128 stands for zero in the data rows.
A hidden rule labels the rows of this table. It goes by one to three of the table's principal directions, not those with the most spread.
[160 137 127 126 144 129 104 101 137 118 105 173 125 127 130 138 133 149 120 160 125 119 113 137 140 120 128 130 124 123 136 119 125 137 118 167 134 155 123 124 129 129 157 155 108 101 137 123  96 127 124 122 155 133 131] mint
[106 147 106  68 115 106 136 175  86 106 110 116 118 132 182 119 157 128 150 103 103 161 166 122 137 140 120 128 121  84 112 158  84  86 152 121 151 140 134 111 142 119 170 117 133 134 145 132 106 138 113 160  84 107 114] barn
[152  94 189 171 179  90  80  70 178 114 138 163 112 134 105 134 111 133 146 153 116  63  80 126 144 135 109 134 166 147 128  56 140 194 126 142  75 195 119  79 151  94 127 159  86 116 128 105  92  58  74 134 209 145 128] dust
[115 113 122 201 148 153  69  71 164 109 154 169 164 105 105  60 104 138 171 140 124 101 100  78 116 179 116 119 130 124 135 110 100 194 139 147  82 138 136 134  94 114  62 121  87 147 132 140 183  56 114  95 162  90 177] wax
[ 91 140 159 104 163  78 129 118 134  76 148 123  78 146  82 125 136  81 164 126  70  95 142 136 112 120 107 170 163 163  92 111 138 104 146 100 163 140 122 111 155  86  97 129 151 156 157 144  92 108 101 125 112 120  99] dust
[102 149  62  66  76 134 182 221  91 178  72  70 151 127 179 136 164 150 112  83 143 195 155 135  96 153 171  95  95  97 120 205  96  53 143 136 123  89 139 165 100 163 148  80 141 135 125 171 157 208 125 145  32  88 130] dust
[151 119 120  92 122 109 150 179  81 220  69  57 158 128 160 199 128 110 100  88 186 159  96 182 129 163 133  76 115 119 130 153 169 130 137 108 106 145 100 133 147 163 172 121 151  80 138 127 109 199  96 159 103 154 124] wax
[126 122 144 111 156 103  82 142 130 141 109 112 182 139 136 144 101 124 162  93 161 141 102 142  98 181 106  57 133 114 141 111 155 107 138 142 103 162 111 146 145 128 147 117 115 123 159 136 130 131  89 150 130 127 133] wax
[147 128 146 103 109 117 148 174  76 158 107  63 123 156 124 177 129 125  92 109 155 151 129 161 127  81 128 105 118 132 125 125 186 137 108  92 135 108 116 125 151 143 158 143 151 106 125 100 129 191 131 152 118 185 113] mint
[148 114 104 171 125 145 102 111 126 103 115 138 125 122 161  82 120 118 152 110 104 124 110 100 120 145 127 127 105 136  98 139  84 211 159 162  73 158 121 119 101 129  90 124  65 110 109 143 140 117 104 118 146  92 155] dust
[139  88 157 184  77 165 135 128 110 158 111 137 133 120 162 139 100 155  99 115 147 129  91 118 154 121 124 106 107  96 155 100 135 200 110 141 103 136 125 140 130 170 135 123 106  89 102 105 165 123 137 168 166 180 122] barn
[ 74 145 169  45 234  17  39 113 178 106 179 140 163 165  99 134 110  80 238 115 142 129 158 169  75 197  74 102 182 129 138  95 148   0 164 141 156 180 104 105 212  61 194 108 138 174 190 112  36  47  60 145 145  94  98] barn
[136 145 118 159 149 151 125  44 151 125 128 157  74 122  96 148 136 149 109 207 142  82  89 152 152 125 159 204 119 188 106 127 171 221  91 140 131 130 121 124  89 136  94 200 122 137 123 119 136 119 113 108 179 149 157] barn
[108  96 153 164  81 156 130 149 103 170  61 109 114 126 165 144 128 138 128 117 154 132  53 106 141 191 139 107 127 116 126 104 144 196 111 172 122 154 132 174 119 189  98 100 115 106 122 119 249 136 107 182 142 154 142] moss
[129 159 144  85 124 140 114 131 102  74 142 126  87 189 151 117 135  76 159 103 106 169 169 149 108  62 127 155 113 158  89 132 140 117 124 154 180 119 122 110 177 132 129 138 117 130 119  98 106 147 158 115 134 109  99] barn
[ 93 141 117  80  98 100 139 182 108 108  98 116  74 127 131 104 158 136 141 112  55 162 171 110 118  81 137 155 127  73 105 144  65  68 142 156 150 109 173 108 151 116 138 105 117 113 132 148  99 125 132 141  54  74 115] moss
[119 143 141 106 169  93  91 101 128  69 185 117 115 163 114 103 101  90 179 110 106 123 167 138 104 113  98 135 128 141  96 131 148 143 143  92 125 130 122  84 161  71 115 155 125 161 143 115  69  92 108 115 155 112 116] barn
[122 117 189 181 127 159 153  53 134 150 156 149  92 125  81 161 116 131  98 187 133  65  88 142 191 126 136 179 146 169 137  92 171 203  92  78 149 126 101 115 119 118  97 171 151 139 121  97 134  88 129 129 177 201 117] dust
[122 140  97 139 123 111 142 116  77 175  59 121  82 118 164 177 174 139  96 179 166  98  74 155 148 142 140 179 125 151 118 128 164 240 100 137 123 163 112 119 138 174 164 181 157  96 138  94 156 155  93 160 161 184 149] barn
[103 136  98  99 112  83 205 172 119 177 136  87 112 122 125 128 163 111  97 120 133 137 155 128 112  87 140 154 144 129 131 174 124  81 118  64 124  87 144 115 167 116 150 109 219 149 131 123 112 144 151 123  93 139 114] barn
[151 114 158 118 144 116 127 117 127 125 121 110 135 116 126 185 126 155 110 131 149  78 104 165 146 166 134 118 141 121 136  95 163 136 112 120 131 161 118 117  99 140 143 156 110  93 130 120 105 147  80 162 155 165 124] wax
[160 112 120 172  87 166 181 115  96 178 112 126  88 108 136 163 154 167  53 197 156 109 100 120 200  98 158 171 118 125 134 131 147 223  90  95 129 106 136 114 102 146 141 172 160 110  84  92 160 146 155 135 162 198 144] wax
[133 146  82 108  62 129 175 190  34 124  58 107 100 163 211 128 183 144 110 112 126 152 131 122  93  88 159 122  89  93 104 171 115 180 105 161 134 132 130 135 139 166 170 128 138  75 102 117 147 209 125 162 134 163 117] wax
[120 159  92 126 129 118 141  98 145 123 124 143 106 117  64 130 124 140 112 149  99 110 151 155  67  55 155 152 108 137 134 155 154 108 102 144 123  90 135 155 126 120 112 155 151 104 152 164  70 165 140  89 108 131 126] barn
[180 109 150 193 154 124 149  56 160 145 174 142 126 123  75 133 104 101 105 163 142  62  95 128 127  76 141 132 144 166 141 114 165 187  98  89  88 132 114 109 144  86 104 168 166  98 106 114  70 108 147  76 202 180 135] wax
[115  88 188 200  94 167 175 102  91 197 113 130 100 109 109 188 136 138  78 182 164  84  49 127 205 152 132 160 149 129 148  77 178 232  92  86 162 133 115 137 117 164 115 141 173 103  99  98 197 122 133 167 172 232 121] mint
[ 89 103 104 161 115 103 174 141 161 122 168 152 137  81 119  93 153 155 120 133 103  77 150  85 109 145 136 150 153  78 151 122  60  95 146 118 118 117 174 109 101 119 113  77 141 127  98 165 115  75 133 120 126  90 121] wax
[108 148 135  84 143 125 135 128 142 136 135 110 130 110  81 159 118 143 119 132 125 136 144 162 131 127 127 144 135 126 137 131 151  56 113 117 165  98 135 143 109 128 132 139 139 134 152 143 103 150 129 140  79 123 123] wax
[173 110 140 188 132 162  90  90 115 118 120 117 132 146 133 104  98 106 143 125 140 117  86 102 126 131 121 100 118 156 107 118 169 251 111 129  76 145 112 135 123 121  75 159 110 119 120 100 191 138 122 113 190 160 163] moss
[108  95 112 207 129 136 117 102 188 159 167 180 202  67  75  92  96 161 120 142 143  93 124  87  98 159 110  92 140  92 199 101  97 101 142 141  99 107 146 172 103 131 108  74 134 124 128 156 146  70 155 102 141 116 143] wax
[156 102 170 154 114 164 131 116 175 207 135 118 152 124 108 170  83 130  85 133 186 154 100 146 166 107 137  97 127 168 173 101 172 104 110 121 103 109 105 165 145 153 139 124 135 142 123  98 158 125 168 127 132 170 126] dust
[145 109 124 136  43 194 216 177  89 150  49 121  41 107 196 175 173 160  34 155 115 138  97 112 225 126 162 191 116 141 114 143 133 178 107 133 169 137 137 146  85 211 121 119 135 121  92 125 248 197 165 180 113 178 100] barn
[106 166  89 105 112 160 182 107 104 159 122 113  69 127 122 155 162 103 112 183 131 136 145 152 158 132 170 204 116 173  95 183 142 137 117 109 184  86 118 145 108 130 109 156 182 157 119 127 133 163 150 108  93 133 135] wax
[171 106 140 209  96 171 118  70 123  89  93 189  92 122 128 121 116 177  94 162  92  70  83 120 130  92 144 147 103 115 128  97 142 255  77 183 101 141 136 135  98 156  95 181  80  63 101 119 139 142 119 130 202 181 144] barn
[163  96 135 225 179 155  51  35 245  96 204 217 185  79  41  58  57 135 151 159  97  83 133  78 117 133 103 100 143 131 173  86  93 119 155 159  69 125 140 140  99  74  64 116  77 142 126 160 103  31 160  42 166  75 161] wax
[103 138 137 112 118 123 152 135  80 167 155  65 155 144 147 157 125  85 147  93 186 133 133 151 115 138 128 100 124 137 127 132 158 142 130  67 136 113 101 136 158 128 137 134 182 130 140  95 116 140 121 144 125 162 127] dust
[120 150 107  68 131 100 132 175 130 114 112 123 135 133 157 115 144 121 138 102 108 158 169 124 112 125 116 117 140 117 134 150  95  34 139 145 141 132 134 128 154 122 169 102 135 143 149 129 115 141 139 140  84  96 111] wax
[165 108 163 107  61 170 160 190  96 118  84 110 102 152 178 162 119 162  73 102 117 173 124 137 177  98 140 109 103 109 130 125 139 107 100 145 159 115 132 148 117 175 154 123  99 111  95 113 172 190 157 179 105 173 100] wax
[139 133 123 117 144 110 129 140 154 140 160 117 160 154 125  92 117 106 139 114 142 153 143 114 113 117 127 101 137 151 134 158 118  79 126  99  98 108 123 117 157  89 134 113 150 175 124 119 124 103 150  92 123 110 135] dust
[114 155 102  62 174  99  64 150  97  89 158  68 158 163 170  96 133  81 206  71 146 176 177 142 109 185 100 108 116 139  74 161 122 128 183  88 116 136 113  84 138  98 124 133 106 185 155 110 124 118  77 121 108  60 152] wax
[146 117 149 177 143 124 103  82 119 139 132 128 147 138  85 118 101 108 144 140 137  91  93 121 107 136 121  91 133 140 132 119 170 194 110 101  98 130 103 149 144  95  94 152 157 117 151 112 134 118 109 104 170 180 151] wax
[143 150 149 111 164 156  90  82 156  87 185 143 153 132 104 109  93 105 157 120 126 140 159 127 142 114 108 118 132 144 131 122 138  96 129 105 143 119 122 118 132  93 107 153 123 159 153 117 103 101 158  94 132 103 132] wax
[143 130 125 121 153  92  76 128 128 120 122 133 139 151 108 109 106 119 150 108 111 154 143 138  88  91 102  96 109 119 120 132 138 138 154 138  90 139 116 114 167 101 145 129 104 116 154 131  76 125 108 112 139 116 120] dust
[149 110 152  85 153  95  92 171 136 122 142  81 183 138 146 134  88 107 152  53 135 152 155 150 115 165  89  59 138 112 138 122 134  55 155 109 102 143 112 119 151 113 155 103 103 133 147 116 101 138 100 154 107 117 116] barn
[ 90 141  71 137  81 170 166 153  99 181 106 134 117 114 183 156 185 165  93 175 198 154 122 127 145 144 169 172 101 120 137 136 113 162 127 170 168 109 151 139  94 210 157 110 133 126  79 124 197 136 162 139 131 109 139] mint
[ 82 162 117  82 178  87  88 108 140  92 113 132  68 142 129 126 172 115 169 150 103 121 125 157 135 159 130 212 143 177  71 124 120 149 147 139 142 154 132  77 131 128 114 163 102 177 158 132 123  91  67 123 108  64 146] dust
[ 81 168 147  19 194  44 133 149 117 102 141  70  88 148  90 155 161  78 171 112  93 123 163 174 124 152 105 177 177 148  73 138 143  50 145  67 184 128 136  73 162  76 132 147 173 170 178 130  56 126  73 141  68  85 110] moss
[138 121 136 183 138 127 119  81 158  91 142 175 144 100  71 106 111 154 126 156  99  61 113  94 104 112 124 110 144 123 157  97 123 138 113 135 111 135 127 164 104  99 100 139 133 110 150 149 119 110 130 108 152 160 138] dust
[126  69 224 143 192  51 102 114 168 119 170 124 129 144 104 166 103  94 167 130 139  67  84 128 149 192  83 102 203 129 134  45 182 127 141  81 116 198 117  92 175  73 142 122 154 150 131 109 108  63  66 168 202 184  97] wax
[122 120 109 144  69 208 177 154  98 181  79 113 111  95 202 129 162 156  83 137 153 158  86 102 216 184 156 172 115 129 121 155  81 182 116 138 138 126 140 128  68 201 108 112 104 133  88 117 249 138 152 162  98 110 156] wax
Which label does each new row get?
[157  93 143 193 120 161  93  99 149 152  99 138 130 134 127 111  98 102 144 109 121 135  78 121 116 138 143 102 110 152 113 119 138 207 138 165  64 143 109 152 129 143  71 122  88 107 115 139 164 132 110 101 148 124 154] -> wax
[119 129 171  97 210  90  84  91 209 114 197 186 172 112  67 155 109 123 158 166 142 103 154 146 141 166  90 121 184 126 175  68 126   0 155 141 185 154 125 119 145  84 177 110 132 153 149 131  45  56 135 116 144 101  97] -> mint
[162 136 108 105 160 128  89 136 147  93 141 118 158 156 129  96 100  82 173  90 112 168 163 126  78 131 114  84 120 147 106 159 137  85 153 154 109 128 115 146 136  95 113 111 108 143 127 145 113 167 133  96 122  91 129] -> moss
[ 99 107 114 132  77 129 235 190 133 174 140  99 130  94  83 134 140 113  80 112  99 122 167 109 104 116 145 127 152  99 154 158 112  21 127  92 170  52 159 180 120 131 102  49 214 126 103 166 140 176 185 121  58 138  93] -> moss
[144 158  92  93 128 184 121 145 131 159 165 107 195 143 142 145 107 110 137 128 207 215 168 134 129 129 144  70  96 145 146 162 145  46 148 128 157  82 115 178 112 128 154 116 147 171 112 136 139 165 198  91  89 101 141] -> mint
[150 131  95  88 168  90  81 158 135  95 148  95 205 144 131  90 103 108 192  63 122 153 175 128  46 170 111  40 122  90 116 162 115  61 162 137  87 124 130 136 125  77 131 104 108 127 140 154  76 157  90 109 109  76 147] -> moss
[109 142 156  85 128  88 130 141  97  94 170 116 134 177 145 122 131 102 163  94 132 134 165 145  99  98 119 108 127 108 124 128 129  85 127  94 162 124 119 105 186  99 165 128 156 131 140  99  62 106 122 136 144 145  96] -> dust
[146 133  87 211 146 191  97  32 170 152 142 180 150 109  94  80  84 100 153 165 138 130  89 110 115 146 146 132  93 186 126 170 130 207 135 154  75 120  93 181  93 113  56 144 116 143 128 163 147 113 147  54 150 113 179] -> barn
[101 121 136 109  81 119 188 194 105 156  84 121  94 120 146 156 170 145  82 134 117 142 122 120 158 114 136 152 144 116 140 120 105  78 124 131 176 118 142 146 138 168 161  90 159 127 120 130 168 149 151 168  80 150  98] -> dust
[127 119 159 107 114  84 117 162  77 102  89  91 114 147 131 158 138 138 139  84 102 104 121 157  84 101 131  97 127  80 116  93 146 141 116 142 125 150 132 116 150 138 147 141 109  53 140 126  85 170  70 169 124 161 114] -> mint
[144 186  97 112 167 143 113  82 111 121 127 119 104 153 110 139 150  71 144 171 152 129 133 143 118  95 136 162 131 218  95 143 173 166 117 127 153 125  99 137 146 114 114 184 168 151 152 100 132 160 153  78 139 129 151] -> mint
[122 100 135 175 172  71  74 102 184 112 146 155 180 106  69  64  80 102 183  87  86  88 115  94  49 148  91  64 151 108 153 117 110 104 159 134  50 160 122 148 158  75  86  84 123 114 178 173  95  75  93  94 140 104 133] -> barn
[115 115 132 175 182 116  82  64 193  77 187 147 121 121  64  78  87  92 186 136  81  90 134 112  99 152 115 148 144 169 100 117 127 154 156 121  87 122 130 124 106  67  45 138 103 176 127 165 108  76 100  79 135  85 155] -> barn
[146 170  83  47 148 142  54 167 102  95 126  84 181 197 215 124 127  97 206  74 193 232 169 151  79 155 145  51  78 143  89 168 147  91 164 169 116 138 105 143 135 131 162 137  86 168 132 125 139 180 111 114 111  68 154] -> mint
[130 121 130 137 116 139 106 127 101  96 110 144 115 126 144 137 126 138 145 136  98 115 140 119 130 144 123 114 121  86 122 107 121 156 141 160 142 147 132 132 119 122 132 136 103  99 122 134 117 138 111 146 136 137 121] -> wax
[136 147 101  62 146 106 107 179 125  86 184 117 192 161 132 127 128 131 157  95 148 183 223 148  66  96 122  70 112  86 140 139 126   0 159 135 161  90 137 131 134 102 193 102 125 138 110 139  53 168 148 111 107  97 104] -> mint
[144 114  82 173  63 148 226 164 137 134  90 164  90 114 139 112 167 133  68 143  81 112 130  89 101  68 177 147 118 142 133 166  88 112 129 159 121 111 135 180 109 150 112  77 161 105  84 182 148 191 179 102 110 149  97] -> dust
[135 146 120  72 130 116 114 172  70 161  76  54 134 173 189 126 164  91 155  75 161 181 107 147 127 162 139 107 116 151  78 171 136 162 138 105 102 150 103 102 153 144 131 129 126 138 151  97 174 164  80 139 110 108 150] -> mint
[179 182  66  90 187 155  27  65 172  67 148 138 142 164 116  72  92 104 197 121 115 191 175 151  78 106 152 112  67 181  71 196 131 131 156 176  73 112 111 130 103  78  84 186  54 168 153 154  72 144 114  36 116  28 185] -> wax
[119 138 159  79 159  67 143 157  90 143 113  75  85 162 118 174 151  55 131 118 141 130 114 163 135 120 100 153 160 182  96 120 180 120 142  84 174 159 100 106 194 126 149 124 184 132 157 100 118 147 113 147 129 158  91] -> mint
[136 147 127 135 143 137  98  95 145 102 148 163 106 140  79 121 103 123 137 171 111 150 141 127 124  67 122 142 112 147 127 121 137 114 130 159 155 110 127 147 135 101 132 149 117 133 127 141  89 118 167  97 125 124 127] -> mint
